In the rows, 128 means zero.
One turn sends every row of this set to another row. A few are shown first. Where does it send the rows asked after them?
Nuve: [143 118  92 138 104 108 119 117 110 136 151 125 101 136 135 181 119 143
  99]
vefu: [121 127 123 134  88 117 131 106 124  93 161 151 108 117 105 159 165  91
 117]
san: [119 136 133 147 106 130 138 107 112  91 149 155 116 120  97 155 147  91
  89]
fud: [132 139 129 121  84 139 130  95 124  99 149 120 104 115 101 169 151 124
 103]
von: [128 108  89 135 113  94 125 115 125 138 149 154 117 121 145 166 127 123
 119]
famuf: [142  90 133 159  77 124 125  76 138 108 151 138 130 145 109 156 118 108
 103]
Lar: [126 104  91 140 101 116 115 101 134 138 168 148 115 147 136 156 112 142
 117]
goz: [130 125  95 126 102 125 115 122 117 130 165 129  93 136 131 178 122 146
 105]
Rera: [134 115  80 144 102 106 122 101 121 140 162 138 114 139 133 154 127 144
 116]
fazop: [150  91 137 151 100 129 124  85 140 109 143 136 134 131 102 142 123 127
 104]
geto: [126 137  94 134 104  88 127 118 120 134 144 149 116 140 142 173 119 130
  93]
Nuf: [112 125 123 140 101 149 136  87 111  92 150 124 113 116  94 148 144 122
 103]
fup: [108 102 135 147  74 103 130  91 128  89 130 130 125 145 120 177 113 105
  91]
Vobi: [134 121 129 148 104 106 127 117 126  94 154 162 119 127  98 141 159  97
 105]
veza: [120 118  96 126 112 107 120 125 132 132 162 164 110 124 139 168 128 119
 117]
sas: [108 102 135 150  90  94 127 116 115  79 129 130 121 144 113 168 126 111
  88]
varo: [116 126 101 135  99  98 118 122 126 127 151 150 111 152 141 180 105 130
  90]
Raril: [111 103 132 162  93 127 133  93 105  85 137 126 119 145 104 166 114 106
  81]
zase: [122 129 130 125  96 130 130 100 120  91 137 108 114 122  97 155 143 146
  96]
Bigag: [121  97 135 156 104 136 136  79 128 101 139 149 139 128 106 148 116 103
  97]

Bigag -> Nuf
zase -> sas
fud -> fup
And these:
goz -> varo
von -> Rera

One turn sends every row of this set to another row. A few are shown first. Where does it send the rows asked after them?
Vek: [155 125 130 121 109 124 120 114 142 140 100 154 116 126 117 118 109 134
 134  96 123 121 126 117 111 109 139]
bipe: [113 153 123 128 135 133 111 116 122 149 134 133 124 138 107 127 102 108
 123 114 113 123 134 101 115 130  97]
Zupu: [135 101 139 143 122 150 111 140 107 121 118 145 132 100 124 115 118 145
 123 131 112 143 112 112 107 129 123]
guda: [107 140 104 105 129 133 140 134 126 136 123 137 100 142 107 123 147 130
 134 127 131 118 150 152 135 112 142]
keti: [127 102 124 134 136 139 114 168 130 114 116 139 109 165 122 125 131 122
 104 122 112 118 119 130 109 141 133]
Luvan: [127 125 132 110 104 141 123 129 153 132 101 151 146 148 115  98 140 135
 136 105  93 115 137 124 116 109 122]
ripuv: [139 135 128 141 107 133 138 128 130 114  98 142 140 110 116 114 127 136
 111 139 144 130 128 144 114 161 125]
bufeg: [103 103 142 113 125 142 124 151 133 116 113 150 116 117 124 109 143 133
 146 106 118 140 151 141 117 102  99]
mamom: [120 104 129 126 119 138 107 130 131 127  95 150 126 133 123 106 148 128
 131  87 127 117 117 113 113 118  89]
ziz: [130 119 135 131  96 153  97 130 156 122 123 135 115 136 127 148 112 139
  97 133 110 119 107 137 125 131 134]
gil: [100 121 142 115 143 171 100 126 120 133 111 129 137 127 116 110 111 146
 106 116 134 112 132 123 118 146 134]
melop: [ 96 136 122 104  98 122 112 131 106 132 104 130 116 126 106 104 125 138
 135 115 131 115 100 136 138 110 119]
zeg: [111 136 139 108 107 137 121 128 135 125 105 140 143 170  90 123 112 126
 132 126 143 136 116 131 105 131 118]
Fovis: [122 148 142 122 156 148 123 130 135 129 113 111 126 137 126 109 109  98
 115 129 113 117 142 130 111 125 109]
nen: [108 139 127 142 134 126 128 154  97 125 122 129  84 145  88 112 140 127
 119 133 125 116 135 129 123 132 107]
Dimi: [126 144 160 142 110 140  82 125 123 127 144 130 106 145 121 124 121 135
 141 129 110 114 135 128 134 140 148]
Vemo: [128 113 135 150  86 159 111 136 164 120 120 135 116 146 132 124 157 141
 141 130 132 120 136 138 126 131 120]
dodi: [100 136 133 128 128 132 101 130 131 127 142 147 108 147  89 135 109 115
 141 139 125 136 139 147 137 152 107]
nes: [ 99 134 104 122 133 150 123 145 134  99 101 152 113 126 103 112 129 115
 114 145 114 140 120 139 121 142 110]
mori: [107 123 136 121 132 138 116 144 117 135 123 134 136 116 121 133 150 145
 132 126 127 119 154 126 103 128  71]
big: [146 131 139 134 127 115 123 123 140 102 136 128 112 128 109 100 109 119
 139 144 111 134 131 116 129 120  94]
kipi: [120 138 118 133  91 141 129 117 153 134 127 127  92 132 120 121 137 122
 147 108 128 112 138 155 147 126 120]
Lorer: [143 143 137 116 122 124 129 128 129 148 128 138 126 109 114 146 110 151
 135 134 123 122 164 130 101 118 121]
mipus: [108 128 114 131 149 149 118 134 103 128 109 142 136 119 105 134 106 126
 119 121 138 132 118 108 100 133 120]
Konof: [103 125 134 128 113 152 101 141 136 134 113 149 105 154 119 117 129 188
 119 132 130 131 141 131 117 112 134]
sipu: [140 126 148 141 109 134 104 122 125 142 144 137 119 119 126 108 113 127
 127 124  87 134 127 105 122 126 100]
mapaf: [124 143 132 136 115 158 103 141 125  99 103 134 111 125 136 100 140 134
 114 137  99 117 116 118 118 131 152]
lume: [140 149 123 125 112 125 113 112 153 145 108 138 142 126 115 130 134 139
 143 124 136  96 148 116 119 135 136]
pav: [ 95 132 121 126  90 153  99 145 137 122 120 126 125 123 145 132 106 129
 121 113 126 106 140 142 130 132  90]
gora: [133 138 109 144 129 114 127 133 143 128 109 116 108 139 131 122 131 119
 139 127 120 109 120 166 132 131 101]
Fipa: [127 130 123 156  93 127 119 137 144 111 123 132 116 158 108 120 127 170
 152 132 121 118 130 139 122 131  98]
fisus: [109 132 119 115 147 139 109 138 134 151  99 133  96 134 142 120 134 137
 106 126 128 121 132 158 128 113 136]
kas: [136 129 136 126 110 131 108 140 112 117 131 134 102 101 157 101 132 132
 112 130 125 114 156 132 136 135 115]
Kosu: [112 155 138 138  94 140 111 116 124 133 129 125  90 116  93 135 121 145
 112 144 122 117 124 137 139 122 108]
seko: [107 130 146  94 111 136  91 140 116 128 140 133 105 162 131 111 118 121
 133 116 122 120 145 119 126 106 107]
fal: [116 115 121 122 125 151 123 153 138 121 116 144 124 156 120 127 167 150
 129 149 136 127 147 135 115 116 141]
pepeg: [134 135 143 131 122  96 128 146 118 137 106 149 121 148 106 102 137 139
 125 142 134 141 126 124 118 120 146]
fedo: [133 130 142 152 115 127 114 159 149 128 123 145 129 145 145 129 117 131
 110 141 129 132 167 130 108 142 117]
vepe: [116 126 133 127 134 126 114 134 134 129 121 138 113  96 124 141 136 137
 154 125 162 120 161 133 120 128 113]
nemu: [124 104 139 127 114 137 101 118 125 106 134 146 124 118 100 100 111 167
 130 131 132 129 120 109 136 140 119]

Zupu -> fal
gil -> fisus
And these:
seko -> pav
Kosu -> Dimi
vepe -> Lorer

